128 stands for zero in the data rows.
Each row below has a hidden score, from 0 to 20, with 10 about the middle. What is it? The score is a weighted sum of the row's numbers plus the product of two more (or one squared), each taken from its middle value.
[ 84 115 159 167 167 155 118 155 159 109 138 113 129 185 112 104 131 144
 144 114 147 143 139 133 101 144 131 100 130 144 121 144]: 12
[170 113 107 119 132 109 108 130 117 121 137 116 121  92 106 168 125 130
 120 131 119 125 130 122 148 127 129 149 128 128 121 101]: 10
[124 116  93  96 152  90  92 117 122 169 114 128  79 125 162 161 155 151
 177 146  40 126 116 122 133 113 119 154 134 121  96  92]: 15
[146  87 149 110 101  96 118 104 118 129 119 161 142 100 119 142  96 147
 127 114 130 146 103 112 162 106 159 152 152  98 121 131]: 16
[140 122  90 134 184  61  98 141  83 212 117 107 100 133 183 112 105 132
 159 184  68 110 165 157 110 141 103 133 124 180 140  86]: 19
[135  88 154 117 114 146 162 122  92 143 108 149 163 137 132 105  95  94
 143 138 131 144 159 128 154 139 122 177 144 114 150 183]: 12
[164 130 100 123 119  85 123 102  82 135 109 140 112 125 153 125  97 139
 136 146 115 140 128 143 151 152 152 154 116 136 124 125]: 9
[ 68 158 149 170 127 177 113  97 135 104 123 122 149 194 113  80  73 114
 120 158 179 165 173 154  95 169 147  98 127 126 163 181]: 8
[117 100 118 157 152 133  98 180  92 126 135 109 117 120 118 159 123 134
 136 136 115 104 152 136 148 129 109 148 108 132 101 137]: 7
[151 121 123 118 119 136 126 148 156 121 134 126 162 104 106 131 140 111
 106 111 118 139  89  97 134 122 132 133 110 134 141 117]: 9
[120  72 182 111 104 135 167 166 150 153 129 147 176 126 122 122 141 169
 148  69 116 128  93  96 135  73 126 145 179 124 122 120]: 18
[132 146 108 118  95 115 127 111 125 118 106 113 134 114 135 120 124 122
  99 110  97 159 107 124 104 160 169 138 109 102 118 108]: 10
[151 123 129 113 119 126 123 132 125 134 112 127 138  67 115 128 108 146
 138 106 110 119 150 105 157  96 136 144 152 134 125  96]: 12
[166 109 125 163 148 128 132 137 127 134 165 142 145 106 128 116 131 107
 120 141 139 135 121 130 161 143 113 165  99 133 132 106]: 10
[128 147 106 130 140 127 114 139 135 181  93 150 107 140 150 125  99 108
 162 151 119 101 158 161 108 120  89 150 164 124 124 159]: 7
[162 154 134 154  72 138 136  71 106 119 122 185 204 103 120 147  48 129
 133 152 188 150 138 106 143 164 137 170  78  69 171 128]: 7
[ 88 144 127 132 158 159 130 132 159 131 106 112 138 136 132  99  96 105
 135 165 151 115 141 100 123 132 138 122 124 156 166 141]: 11
[155 115 146  84  95 118 132 144 168 165 119 123 142 115  79 137 109 134
  97 128 167  96 101 113 142  87 175 183 169  98 156 121]: 14
[113 120 162 156 140 147 122 138 162  99 156 119 113 176 118  93 113 144
 112 122 166 126 125 147 113 158 142  97 112 135 123 138]: 12
[142 123 124 126 165 116 115 125 138 127 128 119 134 127 102 133 138  90
 103 125 113 156 108 114 144 135 126 139 106 105 148 105]: 8
[ 75 145 186 159 131 171 137 120 122 112 146 121 138 179 123  92 121 135
  97 130 136 164 140 154  99 172 151 111 106 123 114 135]: 10
[ 71 164 158 147 120 165 139 132 127  94 121 169 138 143 126 115 154 123
 139  94 163  99 148 103  71 141 134 105 137 158 103 162]: 10
[121 154 127 147 144 121 144 106 174  97 145 108 104 114 135 151 146 166
  79 107 133 156 123 127 122  92 152 104  79 168 108  85]: 11
[142 107  90 147 120 131 138 117  57 116 150  95 145 146 162 126 145  99
 130 143 124  88 113 152 143  99 140 109 128 122  45 124]: 15
[146 101 142 121 140 115 110 119 121 128 130 119 130 132 118 115 125 122
 135 109 114 131 120 101 137 113 138 148 126 149 161 137]: 9
[139 108 169 123 155 109 122 117 172 185  68 107 109 142 125 155 148 142
 189 119 139  49 190 149 147  82  86 116 172 174 140 124]: 16
[159  81 146 121  99 126 124  91  93 106 134 157 122 116  92 134  98 133
 135 116 136 125 125 116 212 153 168 166 110  83 131 137]: 14
[142 138 114 105  99 108 151 129 163 138 139 131 115 116 164 154 187 168
 144  70 112  99 109 126  87  87 138  99 149 136  66 125]: 12
[129 103 155  95 141 148 116 139 160 139 100 143 131 134 131  92 139 127
 118  94 129  92 121 121 116 111 129 136 144 132 150 146]: 11
[111 117 122 151 141 120 149 118  92 142 140 132 131 121 133 104  99 100
 148 138 130 158 132 146 114 157 131 154 125 142 124 147]: 11
[107 141 142 145 115 148 132 135 158 113 144 108 125  95 114 132 132 159
 112 116 150 115 150 107  82 102 113  93 152 117 119 130]: 12
[154 115 127 105 134 124 125 125 132 138 125 125 148 114 104 120 120 101
 126 123 109 154 133 103 126 139 115 127 122 143 170 116]: 10
[167  99 141 109 128 116 141 108  98 117 147 150 151  99 110 130 138 122
 115 111  91 131 106 113 160 156 130 164 113 115 123 112]: 13
[127 146 110 118 121 126 105 120 122 127 125 124 141 144 121 104 156 112
 121 134 112 130 119 108 130 145 123 112 110 140 139 127]: 8
[147 160 110  86  68 109 170 132 128 143 158  96  96 142 183 152 179 166
 146 106 124 162 185 204 136  65  98  73 155 131  71 123]: 13
[136 112 130 127 173  96 119 128 111 131 155 111  96 114  90 149 172 102
 139 118 142  97 170 148 148 132 130 153 123 169 139 110]: 10
[146 126 126 113 139 105  87 122 154 118 119 112 122 131 115 134 143 138
 138 130 109 133  99 123 146 114 139 116 118 162 150 112]: 10
[137 131 151 105 140 140 129 129 123 128 126 148 171 125 120  85 104  92
 120 121 120 124 102 105 128 129 150 155 145 128 130 162]: 8
[106 123 153 163 149 140 111 128 151  98 142  77 118 148 120 128 121 153
 110 141 105 152 130 149 125 130 148 102 109 142 116 105]: 13
[101 119 143 145 127 111 116 112 128 119 151 117 111 106 115 130 121 148
  95 129 129 124 141 118 106 109 113 113 122 152 151 160]: 11
[134 136 102  96 131 112 134 160 130 196  93 146  95 135 164 122 115 116
 156 107 125 115 146 137  93 117  98 141 168 115 122 118]: 6
[117 139 132  96 114 120  89 125 161 121  93 140 128 138 119 122 151 122
 115 127 135 109  97 100 132 130 169 127 135 132 161 149]: 10
[149 149  88 128 157 133 129 109 160 123 116 127 115 120 136 117 105 118
  80 141 146 120 109 134 130 157 141 127 101 148 144 115]: 16
[130 134 122 113 143 115 143 101 107 129 145 132 105 120 109 149 142 105
 105 148 123 126 103 108 121 142 121 172 137 147 133 122]: 8
[114 134 153 116 146 107 125  94 127 131 135 124 125 126 101 128 103 140
 122 120 113 168 159 118 107 132 113 129 114 122 156 104]: 8
[116 160 109 139 104 161 143 122 124 111 136 143 158 122 129 124 129  88
 117 170 165 161 102 102 143 157 130 125  82  92 130 136]: 9
[123 102 166  92 115 116 117  98 128 131  98 149 138 122 112 140 145 141
 146 104 117 122 107  97 149 105 158 160 142 143 152 156]: 10
[173  98 116 151 142 113 148 112 125 117 140 106 148  78 106 146 119 102
 111 149  91 143 124 125 190 139 104 167 101 127 147 107]: 14
[102 134 127 145 143 119 118 121 155  99 131 113 116  96 115 145 146 147
 105 116 125 119 151 104  88  92 122 107 118 171 134 138]: 11
[142 122 139 122 126 143 110 131 122 144 137 127 143 116 118 112 122 118
 113 117 128 144 125 120 135 141 133 135 114 125 161 146]: 5
[ 87 136  88 106  98 119 130 110 110 122  99 122 131 123 180 135 143 136
 178 134 129 123 139 140  96 115 142 114 140 113  93 174]: 12
[ 95 134 142 164 135 145 138 114 150  89 148 130 116 151 135 122 131 162
 107 115 142 149 125 153 123 147 163 109 110 120 105 133]: 11
[126 114 115 165 142 110 124 124  82 165 115 142 123 144 116 140 125 104
 122 145 119 132 116 120 165 124  90 148 128 143 132 140]: 7
[ 91 161 162 164 151 150 128 126 156  98 144 127 147 162  89 107 122 131
 121 118 170 147 159 160 114 160 159 103 115 125 141 147]: 7
[133 111  95 170 108 144 118 141  97 138 131 118 122 121 137 160 110 159
 147 126 166  99 156 158 138 143 105 114 134 124 121 156]: 5
[143 163 114 111 110 133 103 130 153 113 123 140 140 113 137 129 186 128
 133 130  94 140  86 106 138 129 144 106 114 127 118 118]: 7
[151 131 109  98  70 128 158 110 155 101 100 151 141 130 174 144 147 133
 138 110 108 100 132 123 126 104 128 110 144 105  97 141]: 15
[122 122 135 123 133 164 146 164 137 126 134 149 165 119 124 117 141  99
 150 136 172 104 139 100 136 136 108 142 133 133 143 162]: 11
[149  98 114 130 123  89 105  77 106 122 138 146 142  82 112 122 133 133
 127 145 107 175  94 118 186 158 136 175  75 111 140 110]: 12
[142 105 150 126 126 151 159 161 138 149 121 117 151 127 128 131 115 131
 149 102 130 124 142 125 134 107 118 145 167 120 118 143]: 13
[132 144 127 100 114 158 115 146 160 123 114 150 141 129 133 108 142 122
 141 103 128 120  95 109 126 126 140 123 143 106 140 140]: 5
[147 131 102  96 131  85 115 160 142 153 108 124  86 126 171 144 144 137
 149 118 111  99 100 125 122 100 114 137 163 134  91  98]: 9
[ 63 115 166 174 160 185 139 137 147 110 157  72 136 207 112  87 135 122
 114 138 129 116 163 153 100 159 112  91 108 122 126 150]: 11
[ 98 172 121 164 143 139 119 123 108 109 135 131 100 115 126 139  99 153
 102 161 158 126 165 136 112 129 136 108 108 172 148 124]: 5
[128 115 149 101 121 143 144 121 141 119 119 127 118 110 100 138 124 135
 108  72 119 167  92 109 133 121 137 152 148 116 112 129]: 11
[136 111 132 130 154 132 153 142 122 166 102 139 135 106 139 135 119 120
 141 129 116 102 111 110 144  98 104 171 160 163 123 161]: 7
[140 125  97 131 115 120 105 138 114 149 128 143 106  93 134 160 160 138
 141 137 104 102 102 117 135 129 135 164 127 120 111 125]: 9
[136 126 134 115 114 129 128 129 148 102 126 154 156 113 106 154 161 130
 124 107 144 135 110 103 126 135 134 132 114 136 141 110]: 10
[ 91 172 132 140 127 151 133 104  75 121 124 129 145 143 150  87  87  96
 117 183 172 155 203 137  92 160 121  97 115 169 156 190]: 9
[150 114 103 156 121 169 145 129 105 158 125 113 149 160 156 115 117 111
 140 139 165 130 152 184 128 156 101 104 149 104 119 168]: 6
[132  96 150 107 118 141 138 128 131 128 124 121 141 110 105 122 111 125
 124 123 132 107 130 108 130 123 125 144 142 125 165 160]: 9
[ 95 140 129 120 149 109 128 137 121 132 140 117 105 110 114 153 127 154
 119 133 128 121 154 124 112 103 116  89 114 152 118 130]: 8
[134 131 110 103 126  99 107 150 136 164 121 143  94 147 129 171 159 121
 161 119  99  98 105 112 127  83  87 150 166 116 120 106]: 6
[148 115 115 147 138 126 126 159 119 144 146 129 134 110 126 159 129 140
 108 138 108 120 115 130 149 111 128 156 126 132 119 106]: 8
[ 88 107 144 160 146 153 123 135 170  99 143 110 125 147 112 112 108 153
 129 131 127 145 125 139 134 142 140  95 128 139 124 112]: 17
[140 188 155 138 104 123 137 109 146 129 138 156 118 112 124 142  81 179
 111 151 133 140 128  98 107 112 155 101 126 142 139 136]: 10
[149 153  93  99  85 106 120  88 139 122 109 112 113 111 168 144 129 147
 154 115 151 139 160 165 146  94 124  79 143  79  94 143]: 8
[134 140  79 123  84 120 131 140 137 110 124 120 134 112 177 142 166 136
 153 106 140 108 119 143  80 132 107  86 147 104  92 122]: 9
[131 173 101 162 114 135 119 120  98 153 128 140 114 127 118 108  78  75
 136 196 187 128 169 177 140 153 133 135 136  89 143 155]: 6
[ 68 139 142 175 155 153 130 136 139 110 157 104 131 167 115  94 104 157
 106 142 138 165 133 141 120 179 141  97 114 128 111 135]: 11
[137 124 136 118 105 120 110 111 136 114 131 140 134 117 107 139 146 114
 123 113 125 154  91 106 169 119 141 133  97 128 129 125]: 10
[173 125  87 164 105  78 133 148 103 123 162 105 121 125 166 180 158 151
 131  99 118 119  89 146 139 125 130  97 127 133  66  92]: 10
[ 97 138  76 131 103 113 119  93 109 124 107 137 125 130 162 144 139 141
 165 118 118 104 136 142  93 131 125 101 129 126 105 172]: 12
[142 102 121 143 140  98 113 122  87 125 125 121 110 119 131 148 120 125
 138 126 108 141 127 136 156 135 136 143 114 149 125 109]: 10
[145 133  78 165 141  84 104 121  68 112 133 145 116 104 135 150 125 150
 129 131 121 105 120 153 136 151 126 121 114 133  90 133]: 10
[129 123 127 114 152 133 106 136 145 113 126 116 116 124 126 126 161 110
 131 137 121 127 118 108 123 131 116 113 112 173 139 125]: 10
[ 78 126 150 168 171 143 145 128 137 126 128  92 116 165 123  87 115 141
 119 113 119 160 158 137 111 145 112 110 129 165 138 124]: 9
[145 125 138 111 138 117  97 112 127 119 133 161 138 118 108 131 168 136
 119 121  92 117  72  94 131 125 127 143 111 126 130 103]: 14
[145 139 128 111 120 128 134 168 150 190 101 142 106 142 164 118 124 109
 179 150 141  88 128 140 110  84  87 140 194 102 117 158]: 6
[139 128 151 129 128 113 121  87 102 146 146 145 147 116 126  92  74 121
 106 157 149 163 128 119 142 151 150 148 117 113 167 130]: 10
[126 151 171 157 135 158 133 119 173 109 131 114 133 162 143 118  79 126
 134 160 139 147 134 144 146 133 162 112 131 144 128 177]: 10
[100 119 190 120 136 156 130 147 199  91 129 101 121 151 104 142 133 181
 115 109 118 139 110 120 137 103 162 109 137  97 106 146]: 12
[135  85 134 137 160 125 126 154  85 111 137 103 100 139 103 164 114 148
 171 112 117 117 155 132 142 150  95 133 130 161 122 131]: 6
[133  78 136 135 166 108 142 135  94 134 123 112 136 118 143 149 132 131
 148 138  55 154 114 116 181 150 149 164 101 132 110  90]: 15
[145 100 119 155 128 138 149 130 108 123 138 123 151 107 123 124 137 105
 126 146 118 124 139 127 154 144 106 159 100 135 124 117]: 12
[ 89 139 125 130 122 191 116 145 116 147 129 159 151 178 111 116 113  65
 131 184 144 119 152 122 125 140  96 124 119 105 162 173]: 6
[125 120 155 101 131 152 114 155 154 128  91 132 129 148 139 132 152 115
 140 105 119 100 119  81  94  97 139 134 160 158 148 146]: 10
[131 132 135 106 121  99 110  95 124 112 108 151 124  99 129 121 137 145
 125 119  96 133 104 114 148 132 148 150 100 142 138 121]: 13
[ 89 120 144  88 115 149 130 123 145 127 119 147 122 144 107 118 136 118
 140 132 115 104 116  69 147  99  99 140 140 136 160 148]: 10
[168 198 105 189 137  52 112 105 121  94 154 112  95 118 138 153  79 163
 123 155 146 169 136 138  99 149 161  90 104 159 140  73]: 8
[117 137 106 115 155 115 117 105  83  99 142 111 107  92 121 109 128 109
  66 124  91 139 111 110 138 139 172 155 135 172 121 105]: 12
[136 104 105 158 109 140 143 131  97 140 118 128 159 139 156 134 109 120
 171 147 182 109 165 172 119 142 112 117 132 108 122 182]: 8
[ 89 111 137 137 130 172 137 155 108 134 129 143 162 117 121 103  87 119
 145 139 170 115 157 115 107 131 112 145 126 108 139 130]: 14
[119 152 140 169 203 161 144  73 126 115 116 101 106 159 141  83  88  97
  90 117 107 200 139 169 115 211 133 130 113 166 141 161]: 6
[113  96 152  99 134 124 123 130 138 137 128 126 134 137 112 108 142 123
 143 128 119 104 148 112 128 120 132 153 112 158 157 118]: 14
[144 131 129  85 135 113 117 139 133 187  92 147  99 141 157 127 100 133
 149 137 116  81 134 131 124 102 117 141 180 109 110 152]: 9
[ 96 176 109 187 132 132 106  75 133  90 150 132 104 155 118 135  97 143
 125 186 155 193 144 156 143 170 150  93  84 114 127 117]: 9
[124 144 123 131 127 148 106 126 139 110 110 157 139 137 126 107 150 100
 166 137 123 107 123 119 110 139 142 120 116 138 136 152]: 12
[144 101 169  88 130  85 120 135 151 113 146 109 115 110  87 147 133 158
 108  85  83 181 107 102 136  90 129 125 125 145 112  72]: 15
[106 135 151 120 127 112 136 142 117 114 147 112 131 128 101 122 125 133
 124  94 110 158 128 113 104 104 130 123 120 112 110  90]: 12
[120 157 107 132  73 147 135 150 108 135 118 122 139 150 154 137 159 124
 150 127 133 110 133 163  93 113 115  95 138 108  79 153]: 6
[136 148  96 103 136 102 132 145 133 178 103 173  83 144 188 148 145 132
 150 130  84 129  90 117 134  90  85 152 156 105 106 110]: 5
[163 118  80 179 124 119 147 149 118 135 139 107 118 137 164 159 146 144
 159 125 136 130 125 164 135 157 105 100 119 143 104 103]: 8
[107 122 154 133 114 147 149 140  94 131 138 154 146 121 134 111  98 132
 132 134 151 142 132 129  96 130 144 153 154 113 119 133]: 18
[101 167 135 121 129 140 127 113 137 113 131 125 123  83 130 123 126 143
 113 123 146 127 129 104  98 117 145 108 161 129 125 170]: 8
[ 59 193 143 203 118 173 142 121 122 113 140 119 118 167 119 102  94 151
 109 150 166 145 132 166 105 164 165  96  98 110 105 127]: 5
[122  95 154 143 139 132 145 130  82 152 135 139 161 135 117  89 113  99
 140 145 139 144 177 137 150 164  86 145 114 140 146 148]: 10
[124 130 136 112 122 118 131  96 153 109 138 146 143 110 104  91 137 126
 105 119 109 144  99 107 157 147 124 131 104 128 151 110]: 16
[112  95 137 127 135 116 107 158 112 112 133 127 117 115 109 155 132 143
 140  88 101 118 131 102 123 126 130 138 120 153 129  93]: 12
[168 125 160  72 126 112 103 144 177 124 128 163 135 118 120 127 125 145
 129 133 119 117  66  69 150  86 159 112 148 149 147 128]: 13
[131 103 104 147 113 124 140 130 104 132 154  99 113 126 158 147 125 160
 147 145 151 123 156 177 146 124 108  97 135 129 106 121]: 11
[144  68  99 151 100 114 133 127 120 138 132 126  93 112 117 157 146 164
 126  75 151  95  96 174 131 104 136 138 163 135  87 124]: 14
[131 155 150 111 138 102 111 122 141  89 163 148 120 105  99 157 169 147
 118  96 146 162 141 152 157 143 156 118  87 149 119 110]: 6
[119 110 149 110 215 112 149  91 135  81 166 124 115 122  87 108 182 127
  97  78 175 140 158 156 145 168  92 131  72 179 167  91]: 4
[127 135 164 138 100 155 128  87 135  63 127  89 151 190  97 130 127  89
 114 114 128 134 103 151 170 123 169 109 104 108 108 174]: 8
[171 150  70 131 141  77 101 117 141 149 112 137  78 122 168 135 142 113
 167 161  94 114 127 143 125 136 106 133 126 124 116  89]: 19
[ 88 118 155 162 191 157 153 116 117 104 150 114 102 183 134  52 103 115
 116 144 161 153 167 182  98 162 146 119 117 152 123 125]: 13
[148 145  99  96  79 101 144 126 132 131 110 153 121 131 168 123 147 151
 164 104 121 113 119 147 108  98 139  91 166  90  79 134]: 9
[122 143 121 114 114 123 118  97 113  94 125 175 146 124 102 114 124 110
 133 117 151 117 120 112 106 159 154 131 100 106 129 133]: 11
[135 119 147 142 144 136 132 140 143 134 150 131 160 135 118 131 162 104
 108 133 117 126 139 127 117 135 113 127 103 157 136 107]: 13
[158 104 110 129 136 125 125 160 112 138 145 129 128  95 129 166 153 120
 134 103 111 135 115 127 145  97 122 157 122 152  86 102]: 12
[145 174  74 125  78  97 142 113 143 118 128 143 114 114 171 134 156 162
 133 110 148 118  94 137 101 126 144  86 144  84  78 122]: 7
[149 134  92 152 155 113 136 138 122 138 149 105 114 109 132 148 146 115
 128 132 131 109 125 151 132 142  85 140 107 136 122 109]: 6
[135 123 133 121 105 105 105  63 102  93 115 160 140 121 128 124 112 129
 117 136 115 162 106 114 141 162 176 147  97 106 139 144]: 14
[148 134 110 111 142 102 134 169 139 179 108 102  99 126 157 141 138 112
 147 139 102  93 142 138 111 110  93 142 159 135 108 104]: 9
[130 127 141 123 136 128 108 120 104 141 133 118 130 127 106 139 104  84
 126 162 148 117 123 121 141 139 111 160 120 116 141 159]: 6
[173 116 127 129 108 108 147  95  98 109 107 125 147  98 137 163 115 101
 131 121 105 163 128 143 180 115 150 150 134 129 113 141]: 11
[157 152 115 120  67 113 147 145 133 126 139 121 102 153 172 150 176 141
 166 104 130 112 147 186  92 105 121  76 130 125  64 127]: 7
[145  95 143 129 143 152 148 125 110 142 131 129 115 138 109 129 112  72
 113 162 152 125 114 143 168 128  91 151 126  56 133 148]: 7
[133 118 128 128 131 120 134 153 131 145 139 139 146 102 112 134 120 145
 153 106 126 143 116 114 142 122 155 124 145 115 104 105]: 16
[ 99 164 123 149 125 143 146  88 124  99 121 113 107  84 117 135 106 137
 110 147 151 138 159 130 111 123 145 104 115 140 152 144]: 7
[142 115 124 134 129 123 148  98  73 141 120 140 169 134 126 101  94 110
 114 167 122 148 130 133 165 146 116 148 115 128 171 148]: 6
[146 131 117 124 147 138 124 129 113 125 113 130 136 135 128  88 127 113
 125 135 122 153 125 119 140 154 136 143 123 147 148 135]: 5
[148 135 112 150 120  62 111  83 120 114 131 125 122  93 106 106 118 147
  92 118 127 176  88 115 148 153 143 137  86 126 139  96]: 11
[150 117 122 116 140 120 132 125 137 109 144 111 112 133 135 124 146 126
 115 138 103 127 107 114 145 136 140 134  91 107 148  85]: 13
[131 136 128 110 119 157 124 128 147 121 136 157 146 120 127  91 101 147
 122 152 162 117 113 122 152 142 151 148 130 109 142 122]: 9
[144 145  77 155 115 120 126 101  91 123 133 137 113  99 172 137 143 148
 105 130 130 134 136 175 134 157 154 133 155 108 110 117]: 7
[133 149 110  61 168 145 139 130 105 159  87 112 121 151 182 145 107  53
 131 214 117  70 166 145  71 141  78 166 148 164 164 140]: 5
[123 132 122 127 131 123 126  96 133 120 141 128 132  96 130 114 120 126
 124 138 114 133 124 109 139 152 121 144  98 118 156 128]: 13
[145 140  95 135  92 110 118 122 134 118 133 138 135 139 148 134 147 149
 147 101 146 125 116 152 115 119 126  91 146  82 100 113]: 7
[116 192 106 140 120 116 106 143 114 167 107 140  76 134 167 129 160 104
 141 143  98 117 134 155  64 120 107 163 177 118 118 106]: 1
[158 142 101 108 146  87 100 132 113 177 114 129  95 124 169 123 143 119
 134 143  88 106 120 147 117 123  97 148 143 137 110 109]: 9
[107 114 163 157 150 155 117 111 177 124 149  91 113 162  94 134 110 123
  88 122 127 193  93 143 119 155 130 119 112 143 161 130]: 10
[ 90 145 142 142 175 171 119 161 146  92 145 123 129 140 134  95 130 158
  90 123 113 151 124 109 114 157 146 121 115 134 126 113]: 7
[125 126 125 104 114 116  98 108 115 110 110 142 109 113 113 159 137 132
 122 140 126 130  83 125 148  88 170 169 139 148 116 123]: 11
[133 138 110 148 113 144 140 133 113 140 119 132 127 135 146 129 101  99
 149 157 164 111 139 160 129 134 138 151 136 111 148 154]: 5
[150 114 118 128 137 118 116 118 125 132 139 132 104  89  99 146 127 148
 136 131 119 119 112 124 161 114 119 151 126 104 134 106]: 8
[117 112 152 128 111 135 151 139 107 119 133 119 145 150 138 113 152 125
 120 128 121 129 124 141 134 164 133 142 115  83 119 124]: 10
[113 119 159 107  98 135 157 123 116 130 131 131 137 112 116 120 118 133
 147 121 133 142 145 144 160 124 136 122 139 107 117 142]: 14
[154 114 121  99 165 116 125 165 130 179  75 100  82 152 154 147 122 124
 147 123  94  95 141 132 153  74  91 123 189 127 113 147]: 5
[ 83 158 121 183 154 144 121  94 134 109 120  96 105 168 118  93  91 110
 142 158 148 168 150 163 119 180 142  88 107 120 129 155]: 8
[136 137 131 131 144 114 110  99 119 109 132 125 144 108 119 110 141 120
 105 121 119 154 100 110 144 153 127 141  81 125 134 111]: 6
[127 110 130 106 156 121 107 148 131 135 115 101 126 135 126 116 127 138
 141 134  96 134 131 115 152 120 120 108 137 143 134 115]: 10
[ 76 150 137 156 167 159 148 149 117 126 137 100 124 126 126 106 103 114
 110 153 167 125 187 138  94 140  99 109 127 164 156 153]: 8
[121 141 127  97 134 141 127 126 146 130  95 130 146 139 115 124 130 102
 114 117 120 125 122 124 135 135 158 137 135 137 150 166]: 7
[147 117 111 107 119 103 103 159 157 175 102 156  84 142 162 115 134 132
 155 120 101  72 139 136 105 107 109 144 158 125  98 135]: 19
[146 114 130 126 170 117 108 182 119 191 111 101  94 151 154 145 145 128
 155 142  69  83 159 136  94 111  66 141 147 159 131  97]: 9
[114 103 129 136 130 134 151 129 101 138 131 107 145 122 118 128 113 122
 133 123 117 146 149 119 121 141 106 130 119 126 111 121]: 13
[144 117 114 144 147  79 115  94  96 135 104  89 131 109 123 138 111 134
 134 106 105 157 140 140 152 127 116 141 118 161 147 116]: 5
[153 112 109 130 130 141  99 179 120 120 126 142 113 128 114 167 152 137
 154 117 138  94 129 109 154 115 127 147 130 114  98 135]: 7
[149  80 125 124 120 111 118 108 106 124 140 131 140 105 116 113  94 133
 141 136 122 155 110 139 172 120 150 143 152 111 122 108]: 18
[162  78 163 116 107 129 128 115 101 148 131 164 158 113 100 138 130 141
 131 122 119 127 119  95 180 117 108 167 122 106 161 120]: 10
[144  99 108 123 110  96 163 123 120 200  60 178  99 155 155 117 104 129
 125 105 104 115  91 139 140  55 103 164 192 111 122 135]: 13
[ 88  92 180 151 145 169 117 142 163  86 158 115 100 199  98 138 149 168
 127  78 120 114 130 125 133 120 126 110 108 139 110 139]: 13
[132 136 130  97 124 141 120 119 157 138 105 156 135 142 143  84 113 116
 120 137 142 115 102 100 150 151 156 138 120 109 148 159]: 11
[145 141 108 144 121 139 140 129 149 129 119 101 152 110  99 136 140  99
  84 118 128 142 101 119 138 135 135 136 102 130 142  89]: 9
[125 113 136  88  98 137 169 169 131 105 129  82 111 139 168 142 183 134
 123  88  53  79 115 132 117 135 143 140 109 115 141 100]: 12
[119 111 151 167 173 157 132 119 148 110 136 100 107 168 106 122 121 140
 110 116 136 163 128 160 126 148 130 103 125 144 130 131]: 8
[ 91 119 179  72  95  91 180 105 120  77  92 145 103 139 144 134 113 170
 120  72  87 133  83 124 123 108 174 151 151  60 141 133]: 6
[104 125 146 111 162 150 137 140 144 135 107 132 136 147 143 115 146 133
 123 103 101 100 111  97 109 127 121 134 155 188 157 135]: 10
[147  87 153 116 131 125 162  90 103 122 117 167 158 120 115 111 110 118
 138 128 132 166 112 122 201 130 145 171 143  98 143 149]: 12
[119 142 135  88 111 130 124 126 154 125  87 144 149 129 141  85 117 111
 118 133 129 123  96  89 127 137 157 131 141 141 160 150]: 11
[126 158  80 139 103 122 130 120 111 129 118 134 138 141 181 117 120 112
 143 137 149 122 146 162 104 138 105  90 124  99 109 161]: 4
[101 152 126 142 140 123 113 106 117 120 146 110 118 101 114 116 118 134
 105 123 145 132 150 121 104 122 119  93 119 169 126 152]: 7
[145 108  97 143 163 102 132 137  74 173 134 117 114 133 141 151 106 120
 167 156 106 136 130 135 145 127 148 165 137 177 147  86]: 10
[ 96 157 121 150 125 125 120  78 103 112 142 149  93  92 100 168 120 155
 105 131 125 132 137  80 114 110  85 119  85 142 137 130]: 12
[139 117 100 100  83  99 124  98 140 121 115 125 114 108 154 130 155 168
 146 105 125 111 119 126 118 116 101 102 149 109 113 128]: 11
[127 138 146  95  92 161 146 137 124 147 144 174 150 121  98 124 149 113
 138 133 149 134 117  94 171  91  80 133 118 109 156 149]: 1
[114 146 126 137 118 119 140 115 145 113 124 120 139  94 128 147 137 166
  92 106 114 117 128  97 109  80 127  98 141 173 135 123]: 11
[132 100 148 126 125 159 152 160  82 148 122 133 157 135 127 108 113 101
 153 147 141 115 179 131 119 127 114 142 142 139 130 155]: 15
[120 120 142 124 114  93 123 110 100 120 130 156 142 119 110 132 126 135
 168 112 113 152 105 134 126 120 148 127 133 105 100 117]: 12
